One turn sends every row of this set to another row. A few are shown first. Where does it send the rows asked after them?
betuz: [-14  13   5  -3 -16   6  -6 -10  -2  10   8 -20   2  13   7  -1  -4   2
   5   9  -7 -14   7  14  -6 -10  -2  -3  -1   0   2  -7   2   7 -11 -19
  -6   6   6  -7   4   5]
lume: [-13  13  18  -7  -3  -2  -3  11  12   4 -17 -16   4  20   5   4  -6   8
   3  -6  -5   5  12  17   8  -4  -5   8   8   7  -6  -7   9  -6   5 -18
  19 -16   7  -8 -14  -9]
nafi: [  7   7   2  -2   8   5 -12   0   5 -11   3 -10  17  -3   8  -5   4   7
  11  -1  22   4   8   5  10  18   6  11  11  20 -12  -4   4 -11  -7  -9
  -4   1  -7  -6 -13 -17]
Teroz: [ -3  11  -7 -12   0  10 -15  -3  -3  -8  -2  -5  20  -9   8   5   7   3
  10  -4  21  -4   3 -10   6  13   3  12  14   3  -8 -17   6   0  -4 -16
   4   7 -10   3 -15 -19]
vivep: [-14  -5   2   4 -16  14 -17  -2  -2  -3   6 -18   3   7   1   7  -3  -3
   6 -13   8 -21   2   6 -11 -11  -6  -1  -9   1 -11  -7   7  16   1 -20
  -7  15   4  -6   6  -4]
fum: [  3  10  -4  -9  11   1  -8   0  -6  -8   9 -12  11  -2  20   5   0  10
  -2   5   9   4   0   5   8  17   7   8   9  18 -12 -11   1 -11   0 -10
   4   0   2   3  -4 -15]
vesuk: [ -7 -15  21   1   2  -5   5  -1   4   0 -13  -6   2  14   8   7   4   3
   8  -7   5 -32  -1   6  -1  -4 -11  -2   5  22  -6   1  -6  -1  -5 -12
  -9  -6   1 -10  -4   5]
lud: [ -8   9  15   3   6  -6   4  12  11 -10 -15 -11  -3  18   2   3  -8   8
   4 -15   3 -12  18   3   6   8  -5   7  11  10  -6  -6  12  -2   8 -14
  23 -12  13 -10 -11 -12]
fusod: [ -4   7  11   3   1   8  -7 -19  -1  -7  -4   1   7  13  -3   9  -6 -18
  -6  -7   8 -16   5 -10 -20  -2   9   6   7  10   4  -3   3   0   6 -34
   5  -2   8  -3 -21 -16]
mori: [-12 -20  19   3  -4   7   2  -2   4   2 -23  -4   0  15   9   8   4  -6
   9  -8  13 -26  -7   4   1  -5  -9   3   7  10 -12  -6   0   0  -4 -18
  -6  -4  -1  -8   6  -2]
Gudeg: [ -4   9  -2   6  11  10  -6  -9   2  -8 -10 -18   6   2  10  -4 -18  14
   4 -21   6 -17 -10   4  -8 -10 -10   2  -1  15 -12 -19   3   1   6 -15
  -5  -3   0 -26  -7 -15]
Reb: [-16  12   6   0   2  -2  -5  16   2  -8  -9 -13  -1   9   9   1  -5  12
   3  -7  -1  -6  14   6  16   7 -10  15   8   9 -16 -18   4  -7   9  -8
  15 -11   4   3   3 -14]
zato: [  1   7  -3  -9  -3  14 -14  -2   4  -6  -6  -7  17  -6  11   1   2   5
   7  -8  24   1   2  -8  13  17   3  17  10  10 -10 -18   5  -6   0 -12
   6   9  -7  -1  -8 -18]
gipu: [  2   7   9   2   5   7  -9 -13  -4 -11  -5   3   8   7  -4  11  -8 -20
  -6  -6  11 -16   8 -10 -18   0  12   2   7   9   1  -2   6  -1   7 -33
   3  -2   6  -2 -20 -15]
tun: [-13   8  19  10   3  -2  -8   8   7   0 -19 -15   0  18  -3  -2   4  10
   0  -7   8 -11  17   5   2  -3 -11  17   7   3 -17  -3   2  -6   7 -14
  22 -10   3   0 -14 -17]
befor: [-13  10  10   4   8   8 -18  -8 -16  -3  -2   5   1   7  -3   4   0  -6
   2   3   8 -13  13 -15 -20  -5  13   2  13  11  -8  -8  -7   1  -1 -32
   3  -4  -5   4 -17  -7]
dem: [-10   6   4   8   8  18  -2 -13  -3  -2  -6 -14   1   3  16  -8 -19   9
   7 -15   6  -8 -11  10  -4 -14 -13  -1   3  11 -13 -19   3  -1   6  -8
  -6  -7  -1 -19  -1 -15]
Guz: [ -3   8   4   6  -5   5   1  -3   7 -11   7 -17  -1  13   3   4 -10  -4
   6   2  -2 -21   6  12  -7   3   4 -10   7   8   0  -3  14   8 -12 -22
  -8   3  13 -21  13  -4]
nekel: [-11  -6   7  10  -3   4  -7 -10   1   3  -1 -16  -1   6   1   4   2   7
  15  -2  21 -24  19   4 -14  -3   0  -2   0   5  -7  -5   8  13 -11 -24
  -5  18   3 -21  -1  -4]
Zifi: [ -9   8  16  -4  -4  19 -16  -3  -4  -8   6   6  10   3  -1  11  -8 -16
  -1   2  -4  -2   3  -2 -12  -8  10  -6  11  14   0  -4  -1   0   3 -28
  -3  -9  -6   6 -13 -11]
naz: [ -3   6   9  12  -8   5  -6 -12  10   1  -5 -21   4  11  -7  -3   0   4
   7   4  13 -30  16   4 -11  -3  -3   4   2   3  -2   0   6   7 -14 -24
  -7  14   4 -20  -2  -8]
pozi: [-11   9  14  -2   2  12  -3 -14   2  -6  -6   5   7  12   2   8  -3 -16
   9   2   5  -3   9  -5 -16   2  13  -7  21  13   8 -10   5   4  -8 -34
   5 -10   1 -15 -17  -6]
leb: [-14   8  21  -3  -4  19 -14  -6   0  -8   7   3  10   8  -1   8  -5 -12
  -2   3  -7  -3   2  -2 -15 -10   7  -5  13  17   3  -3  -4   0   0 -29
  -3 -10  -3   1 -14 -14]
Fanu: [-18   9  10   5   7   7 -16 -10 -13  -6   1   3   1  14  -2   3   1  -7
   2   1   5 -13   8 -15 -23  -5  12   3  15  12  -7  -7  -9   3  -2 -33
   4  -6   1   1 -12  -8]
gedol: [ -6  11  12  -5   4   9  -5 -12  -4  -3  -7   7   7   6   3  11  -5 -14
   8   5   6  -2  13  -4 -14   2  16  -9  17  13   8 -10   7   1  -6 -33
   3  -9  -2 -11 -20  -3]
big: [-25   8  18   1  -5   7  -8  19   4  -1  -9  -6  -4  16   3  -2  -9  10
   8 -14  -1  -2  15   3  10  -3  -6  11  13   6 -14  -8   3  -4   9 -13
  16 -14   6   2  -2 -10]
fom: [ -1  -6   7   7  -4   6  -2  -6   5 -10   8 -19   3   8   5  11  -5  -5
   5  -3   5 -17   6  19 -11  -2  -1 -13  -6  10  -3   1  15  11  -5 -19
  -8   9   9 -18   6  -7]
zin: [ -1  15 -10 -13  -2   2 -15  -5  -7  -2   4 -11  14   1  17  -4   2   2
   5  -9  16   5   0  -1   9  14   3  16   3   9 -10 -15   2  -6   3  -8
   5   2   2   7 -14  -4]
monu: [  0  10  -5 -10  14  -2  -6  -3 -11  -7  10  -8  12  -4  17   6   3   5
   3   8  13   4   3   5   4  16  11   4  15  11  -9  -9   8  -9  -4 -16
  -3  -1  -1   4  -7 -22]
Zaz: [  4  10  -1  -7   7   3 -14   0   2 -14   5  -6  20  -8   2   1   3   5
  10  -2  21   0   6   2   5  14   8   9  14  14  -8  -2   7  -8  -5 -17
 -10   2  -7  -3 -17 -25]
lunu: [-10   9   0   2  12   8  -1 -14  -2   4 -12 -16   2   5  15  -7 -18  17
  11 -14   9  -6  -7  10  -7 -13  -6   2   4  14 -10 -20   4  -3   1 -18
  -7  -6   0 -29  -5 -11]
dazad: [ -9  12  12  -1   0  -6  -4   9   9  -3 -13 -16   6  10   6  -4   0  12
   7  -2   1   3  19  20  17   2 -11  14   5  12 -10  -8   6 -11   3  -9
   8 -14   0  -4 -11 -13]
tep: [-10  13   6   1   0  -9  -9   6   5  -1 -19 -18   6  12   3  -5   2  10
   5 -10   8  -6  18   9  14   2 -12  24   1   6 -13 -11   4  -9   7 -10
  14  -7   3   0 -15 -13]
Nevim: [-11   9   1  10  12  11  -6 -14  -4  -1  -9 -16   2   3  15  -9  -9  16
  10 -12   7 -16  -5   2  -8 -12 -16   0   3  13 -13 -21  -4   3   2  -7
  -1  -6  -6 -22  -9  -9]
Sevin: [-10   9   8   1   2  -1   1  13  12 -11 -19 -12   2   8   6   3  -8  10
   7 -12   7  -7  18   6  19  11  -7  17  10   9 -10 -16  13  -7   7 -12
  16  -8   6  -9  -1 -18]
Pebe: [-16   7   2   8 -18  16 -14  -1  -1  -6   3 -15  -1  11  -3  -3  -4  -4
   7  -7   5 -28   5  -3  -8  -4  -5   4   2  -4  -9 -10   4  13  -6 -19
  -4  10   5  -6  14  -3]
dizi: [-17   1   3  -3  -9   2  -6  -8  -7   8   9 -17  -1   8  13   8   0   7
  13   3   0 -14  10  12 -11  -7  -1 -11  -2   7  -2 -11   5  14 -11 -19
  -3  10   4 -13   2   8]
nege: [ -1  15 -11 -14   0   2 -13  -8 -11  -6  10  -6  16  -3  15   2   3  -4
   4  -4  14   2   0   0   5  11   1   9   8   4  -6 -11   7  -4   2  -8
   0  -1   0  13 -17 -13]
mano: [-10 -12  11  -9   1  -8   1   4   0   0 -16 -10   2  18  12  16   1   1
   3 -10  -2 -27 -11   6  -3  -4  -2   0   2  17  -9  -7  -4   1  -2 -24
  -6  -7   6  -9   4   6]
latoz: [-16 -13  15 -10  -9  -3   1  -2   0  12 -17  -3   0  17   9   5  -3  -2
  11 -16  10 -22  -5   6   2  -9  -5   9   1  14  -6  -5  -3  -2  -1 -22
 -11  -2   6  -5  -1   6]

monu -> nege
dem -> Nevim
Now find these:
leb -> Fanu
tep -> Sevin
lume -> big
Guz -> betuz
befor -> gipu
zin -> zato
mori -> vesuk
vivep -> nekel

